128 stands for zero in the data rows.
Here are some points, each followed by its number:
[122  54 155 166 135 143 136  55 170 126 160 105 112 122 107  78 190 146
  91 168 124 164 132 137 182 170  78 125 105  93 130 156 177 161 118 178
 117  91 148 171 151 113 191 149 104 155  44 120 104  79  65 107  50 104
  85 152 119 115 129] 0
[ 65 100 131 174 118 112 174 187 148 109 185 173 157 120 111 147 183 121
 152 166 110 131  77  86 158 147 147 118 105 155  97 143 111 178 106 163
 106 145 162 103 121 116 150 158 101 105 124 190 188  76  89 163 140 135
 136 129 166 151 152] 1
[114  66 124 148 130 155 166 130 124 110 148 129 111 118 131  98 164 134
 129 144 121 138 124 125 135 162 118 126 103 117 138 147 174 146 132 135
 136 120 151 138 123 144 151 140 101 127 114 150 122  97  84 143 125 138
 118 109 145 138 139] 2
[110 139 157 140 160 116 161 147 193 112 176 133  94 132 155 130 171 135
 178 102 106 116  83 172 143 158 139 125 110 151 146 142  99 158 126 117
 152 141 158 152 137 156 137 142 152 154 127  87 134 153  72 191  93 122
  92 142 145 161 163] 3
[156 114 159 115 111 162 111 135 131 153 109 154 137 144 123 118 116 143
 100 166 131 123  90 137 140 118 142 120 151 117 120 121 152 129 146 148
 126 148 117  91 145 137 127  95 116 177 103 145 148 130 153 134 173  87
 125 106 120 176 126] 4
[203 103 228 150 109 129  38 126 161 153  67 152 191 110 225  98 118 176
  52 176 184 134  58 141 139 155 189  94 137 134 126  81 110 115 149 146
 155 197 143  80  90 120 124  27 123 197  73 105 156 131 135 124 197  46
  82  94 126 215 169] 5
[159 142 122 119 114 140 140 120 134 150 102 135 145 122 121 117 112 132
 116 151 138 125  96 128 125 123 152 115 128 132 142 104 136 109 121 130
 104 149 125 106 102 132 117  98 108 128 128 135 144 137 153 124 166 135
 131 104 113 143 132] 6
[ 47 101 120 170 141 145 139 111 111 134 169 178 129  86 106 164 136 101
 114 172 132  85 126 140 176 144 118 134  83 121 118 165 142 176 156 114
 126 121 231 143 128  90 173 194  91  88 102 136 168 107  63 118 119 116
 119 174 161 163 164] 7
[ 85  59 121 194 163 154 152 167 145  95 130 154 150 162 147 123 165 155
  95 102  20 155  99  85 196 180 152 103  72 142 105 190  58 188  89 180
 154 120 147  94 137 128 172 116 108 163 111 141  48 110  84 166  21 114
 111 151 131 179 167] 8
[165  31 112  92 114 176  90 183  90 135  92 156 109 166 152 143  37 135
 106 147 160 108 176 147 132 133 109 123 136  62 134 117 180 124 145 145
 165  82  91 196 161  92 191 181 102 160  73 164 103 119 152  90 123 105
 139 150 109 157  98] 9
[112 169 145 137 161  90 142 155 132 110 162 127 112 165 138 124 165 143
 156  87  77 113  84 155 140 136 135 152 126 162 148 140  90 155 112 134
 151 147 134 145 139 143 126 145 135 150 148 122 124 144 118 171 113 127
 103 122 134 139 144] 10
[108 107 141 132 157 134 168 150 121 119 135 111 108 137 151 143 144 127
 145 123 119 115 150 128 142 150 140 100  72 141 128 136 100 137 123 135
 156 118 124 159 156 141 145 166 128 127 107 117 109 137 115 164  70 137
 122 137 132 146 141] 11
New points follow, each followed by the numbers of its three nearest points above by angle, nearest first.
[157 176 159  88 141  64  96 126  59 130 115 125 108 126 138 168 127 102
 155  75 132 164 123 177 110 146 131 134 168 130  72 120 142 133 215 124
 172 111  60 221 172  75 135 121 158  88 150  57  94 158 129  98 134  74
 100 165  89 115 110] 9 10 11
[115 132 131 130 130 123 145  95 152 123 157 130 127 141 115  54 204 158
  89 157  76 129 105 127 144 141 119 141 123 153 122 132 139 143  96 171
  95 152 176 117 128 148 169 104 143 162  81 140 111  94 109 156  97 100
 134  95 150 147 113] 0 8 2
[ 99 160  82 115 122 141  53 139  52 151 113  90  88 168 167  97 101 106
  57 116 137  12 137 120 126  77  92 207 134 102 131 143 129 105 147  95
 187 115 199 155 138  80 118 213 111 113 121 162 130  90 191 113 165 143
 169 132 139  53  63] 9 7 10
[154 107 190 116  92 145 126 134 135 141 112 162 158 128 124 128 105 127
 133 114 151 162 102 125 108 138 185 132 114  88 180 134 153 135 118 114
 113 111  80 115 138 157 116 105  85 153 185 143 154 174 142  99 170 158
  84 104 139 173 165] 6 4 5
[151 146 102 134 119 141  65 205 101 142  75 119 100 210 148 135 107 116
 107  63 139 129 149  99 157 101 101 201 123  86 156 140 100 103 174 102
 189  98  89 103 168  70 112 162 130 124 139 186 140 102 166 123 175 143
 156  83  94  87 110] 9 4 10
[ 58 213 110 158 178 121 143  73 152 136 179 120 143 114 142 169 127 129
 138 144 145  88 164 167 101 102  70 135 129 150 145 143 131 143 142  79
 130  94 179  99 111  99  94 194 187 103  95 118 167 133  84 100 109 124
 146 175 124  71 106] 7 3 10
[138 153 107 118 140  98 128 172 114 139  94 149 151 140 103 147 116 122
 139 126 112 122  62 122 165  85 168 142 130 150 127 111 110 113 127 135
 103 179 111  96  94 129 100  92 121 118 185 146 136 134 137 137 199 131
 121  85 102 171 136] 6 4 5
[153 138 154  81 121 143 109  92 145 163 106 128 141 102 151 151  99 120
 129 113 171 154 149 157  85 121 135  90 160 104 119 108 156 128 152 123
 134 105 108 170 138 118 140 118 152 109 116  74 120 162 122 110 119  76
 109 146 121 124 140] 9 5 4
[165 111 178  60 123  82 111 181 163 160 129 189 145 107 169  78 140 156
 107 135 120 130  22 179 134 102 174  85 148 135 139 118 106 142  98 162
 128 197 141 166 100 147 128  51 139 172  84 102  76 186 116 197 164  32
  78  86 164 229 142] 5 4 3
[ 95 122 115 152 115  89 158  93  73 127 129 168 168 113 104  91 155 129
  88 149 111 136  94 100 168 131 157 111  99 114  83 119 119 147 139 175
  64 127 129 139 120 100 156  99  97  84 121 102  36 117 137  83 111  93
 110 140 135 148 125] 8 0 7
[159 149 154  98 154 105 105 137 128 161 117 140 156 122 140 164  95 123
 141 121 142 130  97 168  94 110 154 110 140 159 143 120 146 101 160 145
 147 145 107 154 134 119  95  73 154  98 131 104 149 177 151 136 153  70
 111 113  97 146 130] 5 6 4
[118 115 128 142 145 123 155 141 141 127 135 138 129 109 134 136 136 132
 137 151 134 121 113 130 137 141 131 105 105 137 127 139 144 137 141 135
 139 120 142 130 125 121 128 137 139 113 105 115 137 127 103 144 131 109
 132 129 127 147 141] 7 1 3
[ 87 128  96 144 115 147 157 107 105 103 128 112 119 139 104 111 154 116
 116 114 111 143 190 100 149 144  92 138 128  99 135 154 138 127 119 104
 120 101 122 101 113 122 109 161 101 120 144 187 140 101 132 110 129 189
 151 115 128  77 130] 2 1 7
[137 126 138 118 129 124 125 134 126 139 121 134 126 130 132 136 115 129
 135 123 141 133 127 139 124 130 136 130 128 114 139 126 145 122 142 126
 137 126 115 139 138 118 124 133 122 126 117 121 123 142 125 120 135 124
 113 122 109 135 129] 9 4 5
[131  81 119 110  94 122 111 156  81 116  98 122 122 130 142 127 104 118
 119 131 140 127 165 122 120 141 133 110 113  89 124 120 151 100 133 136
 154 109 117 169 121 103 145 138 106 143 115 117 117 113 138 103 119 129
 167 123 108 134 131] 9 11 2
[148 118 168 109 149 126 113 148 139 150 107 145 137  97 162 145 101 134
 140 134 178 135 105 147 114 131 158 104 127 141 138 130 139 125 156 111
 136 156 125 144 134 127 117 118 135 120 139  72 143 158 129 158 152  91
 114 123 137 179 151] 5 4 3
[138  99 151 117 118 127  87 165 108 130  98 128 114 154 143 132  94 133
 131 107 138 136 136 132 130 129 142 142 116  91 155 122 143 122 148 120
 172 125 101 155 144 117 146 123 116 143 121 132 147 123 131 125 155 128
 113 115 115 137 137] 9 4 5
[115 106  90 157 122 107 191 119  98  94 139 134 145 161  83 154 139 114
 140 139  71 143 154  67 154 108 134 130 101 132 104 129 120 131 113 121
  92 104 109  68 113 147 113 151  90 116 190 187 123 100 126  99 133 202
 144 117  98  81 151] 1 8 2
[170  85 194  70 135 137 120  95 148 157 132 166 124  84 184 163  90 140
 157 138 218 131  83 204  77 161 190 114 132 155 141 130 207 104 166 129
 156 184 125 158 160 129 122  83 152 130 164  71 188 192 180 141 181 102
  91 133 125 207 169] 5 4 6
[117 131 149 135 148 121 150 144 158 118 145 127 114 132 136 114 158 141
 144 126 106 123 108 155 137 141 131 139 119 139 149 139 125 153 132 129
 141 135 144 142 148 153 134 131 135 148 111 111 125 140 101 161 117 118
  99 132 134 145 140] 3 10 11
[132  91 148 129 120 141 143 190 109 114 118 174 150 117 151 115 126 114
 144 122 133 137  86 134 126 123 184 116  97 117 168 130 158 128 139 115
 146 166 115 140 108 137 129 121 105 139 155 114 142 121 124 143 183 129
 104  83 139 185 162] 5 6 4
[106 156 183 135 117 132 165 145  99 143 143 186 122  55 159 118 101  95
 160 134 178 141  72 180  86 147 152  90 118 117 141 152 218 124 204  93
 160 149 168 157 112  87  65 132 136  64 156  94 191 165  84 124 217  81
 113 125 149 128 133] 7 5 6
[155 131 127  96 131 131 118 113 122 154 128 129 108 132 137  86 131 116
  97 112 145 133 143 150 111 128 132 150 131 136 133 117 161 112 148 100
 152 154 121 170 138 127 139 153 119 122  92 102  98 116 150 155 131  92
 152  98 133 138  95] 9 4 5
[109 166  63 127 127 171  87 128  66 173  92  48  83 150 144 120 121 107
  58 133 149   6 158 111 123  43  80 248 111  87 161 140 116  81 149 100
 186 110 170 135 133  95  99 231  76 121 109 204 142  68 202 110 146 131
 181 118 110  37  95] 9 7 6
